(in the rows, 128 means zero)
One turn moves each row of this set onto another row. After a few examples, where does it send each row asked below?
sumim: 122; 139; 124; 119; 140; 125; 108; 152; 110; 123; 118; 160; 129; 102; 126; 115; 107; 121; 157; 128; 147; 110; 92; 136; 101; 143
Ren: 131; 118; 165; 123; 146; 131; 113; 123; 135; 138; 122; 125; 129; 164; 141; 128; 101; 123; 128; 119; 126; 121; 126; 142; 126; 120
gak: 121; 119; 127; 118; 136; 120; 114; 140; 113; 125; 120; 138; 120; 159; 139; 128; 102; 119; 144; 127; 145; 113; 67; 134; 108; 121
buler: 124; 122; 144; 122; 142; 130; 104; 125; 137; 129; 115; 150; 130; 140; 88; 135; 103; 119; 147; 116; 141; 126; 156; 140; 126; 154
geriv: 122; 141; 122; 119; 137; 125; 106; 149; 113; 125; 118; 156; 129; 104; 127; 113; 109; 121; 159; 131; 147; 111; 89; 136; 104; 143
fotek: 128; 114; 137; 117; 141; 121; 95; 180; 126; 123; 121; 149; 129; 140; 94; 154; 105; 123; 132; 126; 152; 113; 118; 144; 155; 133
ful: 125; 111; 116; 124; 136; 120; 119; 139; 106; 120; 124; 141; 117; 154; 142; 131; 99; 118; 137; 127; 142; 109; 73; 139; 101; 127
fal: 135; 113; 156; 127; 147; 131; 118; 122; 129; 133; 128; 128; 127; 160; 145; 128; 98; 125; 122; 123; 120; 119; 133; 149; 125; 125
rozad: 128; 109; 163; 128; 149; 135; 119; 127; 122; 129; 120; 131; 129; 156; 144; 129; 91; 121; 119; 119; 119; 117; 136; 138; 119; 123
tivem: 134; 110; 129; 120; 137; 116; 99; 175; 127; 123; 129; 150; 129; 142; 102; 154; 108; 125; 128; 131; 151; 109; 120; 153; 154; 140
fafum: 123; 116; 173; 123; 149; 135; 112; 130; 127; 132; 118; 131; 133; 156; 140; 128; 93; 117; 129; 118; 123; 122; 132; 133; 125; 119
luva: 127; 123; 142; 122; 141; 129; 103; 124; 139; 126; 119; 147; 129; 140; 91; 134; 104; 120; 148; 118; 142; 124; 156; 142; 127; 152
bezef: 126; 119; 142; 122; 138; 130; 105; 124; 137; 125; 120; 150; 128; 139; 89; 136; 101; 119; 145; 118; 140; 124; 158; 142; 124; 155
nenev: 125; 141; 121; 120; 136; 125; 109; 148; 113; 122; 120; 157; 128; 104; 125; 113; 110; 123; 155; 131; 147; 112; 92; 139; 104; 144
kadof: 125; 138; 119; 120; 138; 126; 108; 149; 110; 121; 118; 159; 127; 102; 127; 115; 108; 121; 155; 130; 148; 109; 93; 139; 103; 144
viron: 125; 120; 143; 120; 142; 132; 103; 124; 136; 128; 117; 148; 129; 137; 89; 134; 102; 118; 147; 115; 139; 126; 159; 137; 122; 153
vikik: 116; 106; 128; 123; 141; 127; 119; 144; 97; 113; 117; 144; 117; 148; 138; 132; 93; 117; 135; 124; 141; 108; 77; 129; 97; 124
bito: 113; 112; 137; 117; 142; 126; 114; 147; 104; 122; 112; 141; 119; 151; 135; 131; 96; 116; 143; 124; 145; 114; 70; 125; 104; 116
gis: 133; 103; 129; 126; 140; 119; 103; 176; 120; 114; 127; 152; 127; 135; 99; 153; 102; 124; 122; 132; 146; 106; 127; 149; 149; 140
mev: 126; 104; 139; 121; 144; 123; 99; 181; 117; 116; 123; 155; 127; 132; 96; 156; 97; 122; 125; 125; 147; 109; 126; 140; 148; 137

bezef moves to luva
geriv moves to sumim
Now these:
vikik moves to ful
tivem moves to fotek
fal moves to Ren

One turn moves each row of this set onto another row. After a few examples, where does it send each row asked below?
figi: 137; 129; 149; 125; 138; 129; 149; 144; 142; 128; 139; 159; 129; 105; 135; 127; 134; 128; 130; 133; 129; 118; 136; 134; 125; 137; 94; 139; 117; 158; 146; 144; 136; 120; 136; 121; 150; 133; 116; 118; 124; 122
Zad: 124; 112; 124; 125; 128; 136; 147; 129; 118; 131; 130; 141; 132; 105; 152; 123; 109; 120; 116; 109; 136; 121; 117; 112; 119; 132; 129; 144; 141; 130; 151; 151; 132; 140; 124; 141; 108; 137; 161; 143; 128; 125
kilit: 136; 125; 139; 157; 127; 107; 98; 120; 141; 116; 128; 129; 133; 115; 125; 128; 114; 136; 109; 145; 136; 120; 120; 138; 122; 151; 137; 142; 135; 110; 115; 134; 114; 144; 133; 132; 136; 145; 141; 137; 114; 151
pabiv: 112; 123; 139; 111; 157; 134; 152; 160; 110; 125; 125; 116; 145; 106; 130; 121; 139; 135; 134; 126; 147; 111; 131; 108; 125; 121; 142; 102; 139; 147; 131; 124; 143; 128; 125; 125; 130; 126; 131; 130; 139; 122
peb: 124; 144; 144; 147; 127; 118; 108; 153; 145; 111; 122; 116; 145; 118; 137; 128; 111; 136; 95; 140; 137; 111; 113; 122; 124; 140; 144; 132; 138; 107; 106; 145; 123; 135; 126; 131; 124; 139; 133; 141; 139; 122
navo: 126; 108; 120; 132; 131; 129; 126; 100; 134; 122; 132; 128; 111; 131; 124; 138; 124; 131; 135; 150; 139; 135; 141; 136; 117; 118; 106; 124; 110; 142; 110; 111; 139; 116; 121; 119; 126; 119; 116; 127; 94; 139
pek: 136; 99; 127; 140; 131; 134; 134; 109; 118; 118; 143; 140; 102; 135; 123; 141; 108; 132; 123; 140; 122; 131; 128; 138; 123; 119; 109; 134; 113; 138; 114; 117; 128; 128; 135; 119; 128; 129; 112; 122; 102; 127
Filib: 126; 144; 135; 140; 123; 125; 103; 148; 149; 106; 117; 114; 145; 105; 133; 123; 119; 139; 104; 145; 136; 113; 116; 120; 118; 135; 146; 135; 150; 111; 106; 144; 130; 124; 120; 132; 121; 143; 130; 147; 134; 133
velu: 129; 128; 149; 120; 137; 128; 152; 146; 149; 120; 143; 145; 137; 118; 132; 131; 136; 122; 124; 137; 137; 129; 135; 133; 128; 135; 91; 116; 116; 161; 142; 136; 135; 127; 135; 121; 153; 125; 116; 119; 128; 115
Saza: 122; 119; 140; 116; 146; 141; 146; 158; 103; 121; 127; 130; 135; 95; 133; 120; 137; 138; 143; 124; 134; 98; 125; 110; 128; 116; 147; 121; 146; 150; 133; 133; 138; 130; 126; 128; 133; 134; 124; 132; 132; 132
tilo: 123; 145; 131; 140; 129; 119; 103; 153; 150; 109; 116; 108; 150; 113; 134; 126; 120; 138; 101; 147; 142; 121; 119; 118; 118; 137; 144; 128; 148; 112; 105; 141; 128; 120; 119; 132; 123; 140; 129; 141; 136; 131
Sazun: 129; 104; 123; 141; 146; 123; 139; 111; 121; 129; 138; 137; 108; 141; 122; 141; 108; 133; 116; 137; 130; 138; 136; 137; 117; 125; 104; 133; 105; 132; 113; 112; 135; 120; 132; 118; 124; 123; 122; 116; 106; 118
felez: 138; 116; 116; 112; 138; 136; 127; 109; 133; 121; 140; 123; 151; 138; 116; 126; 114; 126; 131; 138; 125; 119; 112; 116; 151; 118; 118; 106; 118; 153; 121; 131; 104; 111; 119; 118; 145; 114; 113; 147; 115; 128
gemek: 130; 125; 124; 141; 131; 113; 107; 135; 147; 109; 120; 120; 131; 123; 122; 129; 119; 150; 108; 144; 141; 142; 129; 136; 112; 141; 140; 123; 156; 110; 113; 120; 116; 126; 130; 116; 131; 152; 130; 139; 121; 149
dileb: 125; 112; 112; 141; 135; 126; 124; 110; 135; 125; 134; 139; 110; 137; 117; 136; 122; 130; 140; 141; 126; 129; 135; 136; 121; 113; 111; 140; 108; 146; 108; 118; 140; 114; 122; 117; 128; 119; 128; 137; 94; 130
somal: 133; 129; 124; 132; 109; 137; 141; 113; 108; 133; 136; 140; 134; 144; 138; 132; 122; 109; 147; 141; 117; 126; 114; 115; 113; 135; 145; 133; 141; 106; 130; 152; 139; 121; 143; 126; 129; 112; 120; 113; 136; 135
kini: 128; 127; 126; 145; 127; 116; 111; 136; 151; 111; 122; 128; 126; 119; 112; 127; 114; 150; 110; 134; 131; 132; 128; 136; 108; 135; 139; 136; 151; 110; 110; 125; 126; 129; 133; 113; 127; 152; 151; 151; 123; 141
narez: 125; 122; 142; 103; 125; 143; 150; 104; 126; 129; 135; 129; 135; 131; 119; 127; 99; 139; 119; 124; 130; 115; 121; 122; 133; 119; 108; 99; 108; 131; 123; 122; 112; 126; 127; 99; 126; 121; 123; 143; 130; 119
Demik: 129; 134; 144; 116; 133; 135; 152; 144; 155; 124; 138; 150; 133; 106; 126; 125; 139; 128; 133; 133; 133; 127; 140; 131; 117; 129; 91; 128; 119; 162; 141; 137; 148; 115; 131; 116; 145; 128; 129; 130; 128; 118
ran: 135; 128; 137; 120; 139; 130; 143; 149; 150; 119; 139; 149; 135; 112; 134; 127; 144; 128; 136; 143; 135; 129; 139; 131; 128; 130; 97; 125; 127; 166; 142; 138; 134; 111; 131; 121; 155; 130; 106; 121; 124; 129
gifiz: 124; 107; 111; 124; 143; 124; 140; 139; 123; 118; 134; 122; 145; 132; 160; 134; 120; 117; 112; 129; 154; 142; 118; 111; 139; 136; 130; 107; 151; 137; 150; 142; 112; 137; 123; 147; 125; 133; 129; 128; 125; 128
kav: 129; 143; 145; 143; 127; 119; 105; 148; 140; 112; 120; 116; 144; 110; 143; 129; 112; 140; 95; 145; 140; 111; 115; 121; 124; 143; 143; 132; 141; 106; 109; 146; 119; 132; 125; 133; 123; 143; 121; 132; 138; 132
ter: 124; 133; 119; 131; 118; 127; 145; 118; 113; 138; 136; 132; 141; 157; 133; 134; 122; 106; 141; 140; 125; 135; 116; 114; 113; 136; 141; 122; 134; 104; 127; 146; 143; 118; 142; 125; 129; 103; 129; 115; 141; 123
gik: 123; 122; 109; 131; 121; 127; 136; 129; 133; 137; 125; 146; 134; 114; 172; 133; 124; 137; 143; 137; 150; 117; 124; 110; 134; 129; 138; 142; 152; 139; 150; 147; 113; 124; 113; 135; 117; 134; 129; 133; 118; 154
belop: 103; 130; 116; 125; 115; 128; 151; 134; 155; 131; 131; 126; 141; 131; 153; 136; 122; 126; 130; 128; 158; 130; 121; 111; 128; 123; 130; 114; 138; 135; 141; 135; 128; 139; 117; 127; 113; 117; 163; 153; 132; 124
mur: 139; 129; 129; 106; 139; 136; 135; 94; 123; 148; 126; 136; 148; 108; 115; 117; 105; 136; 125; 129; 127; 109; 127; 115; 125; 128; 110; 133; 106; 137; 125; 130; 126; 96; 115; 115; 123; 120; 134; 141; 118; 132
rup: 119; 135; 114; 124; 117; 133; 137; 122; 109; 127; 123; 136; 134; 146; 131; 122; 131; 108; 151; 125; 116; 125; 122; 120; 107; 124; 145; 120; 135; 111; 127; 157; 155; 121; 133; 116; 130; 113; 134; 130; 127; 131
kopu: 139; 123; 117; 120; 150; 126; 137; 121; 113; 144; 126; 149; 137; 136; 130; 126; 103; 148; 127; 125; 121; 106; 125; 120; 145; 124; 122; 129; 116; 140; 125; 137; 100; 102; 123; 101; 134; 131; 105; 130; 119; 129
kofat: 120; 134; 113; 118; 120; 131; 134; 119; 105; 125; 121; 130; 139; 147; 138; 125; 134; 108; 150; 135; 128; 133; 128; 120; 110; 131; 143; 109; 141; 109; 128; 153; 148; 118; 133; 119; 131; 114; 115; 118; 124; 142
duli: 118; 131; 151; 133; 139; 130; 154; 147; 126; 143; 145; 131; 146; 106; 131; 133; 127; 133; 144; 143; 141; 93; 117; 102; 137; 128; 143; 136; 127; 146; 127; 126; 134; 132; 130; 136; 131; 108; 145; 129; 147; 119
Famub: 126; 129; 138; 154; 133; 102; 105; 124; 149; 117; 129; 117; 141; 129; 120; 131; 114; 132; 101; 143; 144; 131; 122; 136; 121; 151; 134; 127; 128; 108; 111; 128; 119; 144; 134; 130; 136; 136; 152; 138; 120; 138
Rol: 124; 124; 151; 128; 137; 131; 151; 141; 121; 138; 144; 124; 150; 103; 140; 136; 132; 135; 145; 156; 151; 100; 118; 102; 141; 133; 142; 123; 135; 148; 133; 123; 122; 130; 128; 142; 135; 110; 121; 115; 142; 133

Saza moves to Rol
Zad moves to gik
pek moves to navo
Now these:
kofat moves to ter
narez moves to mur
kini moves to kilit
peb moves to Filib
velu moves to Demik

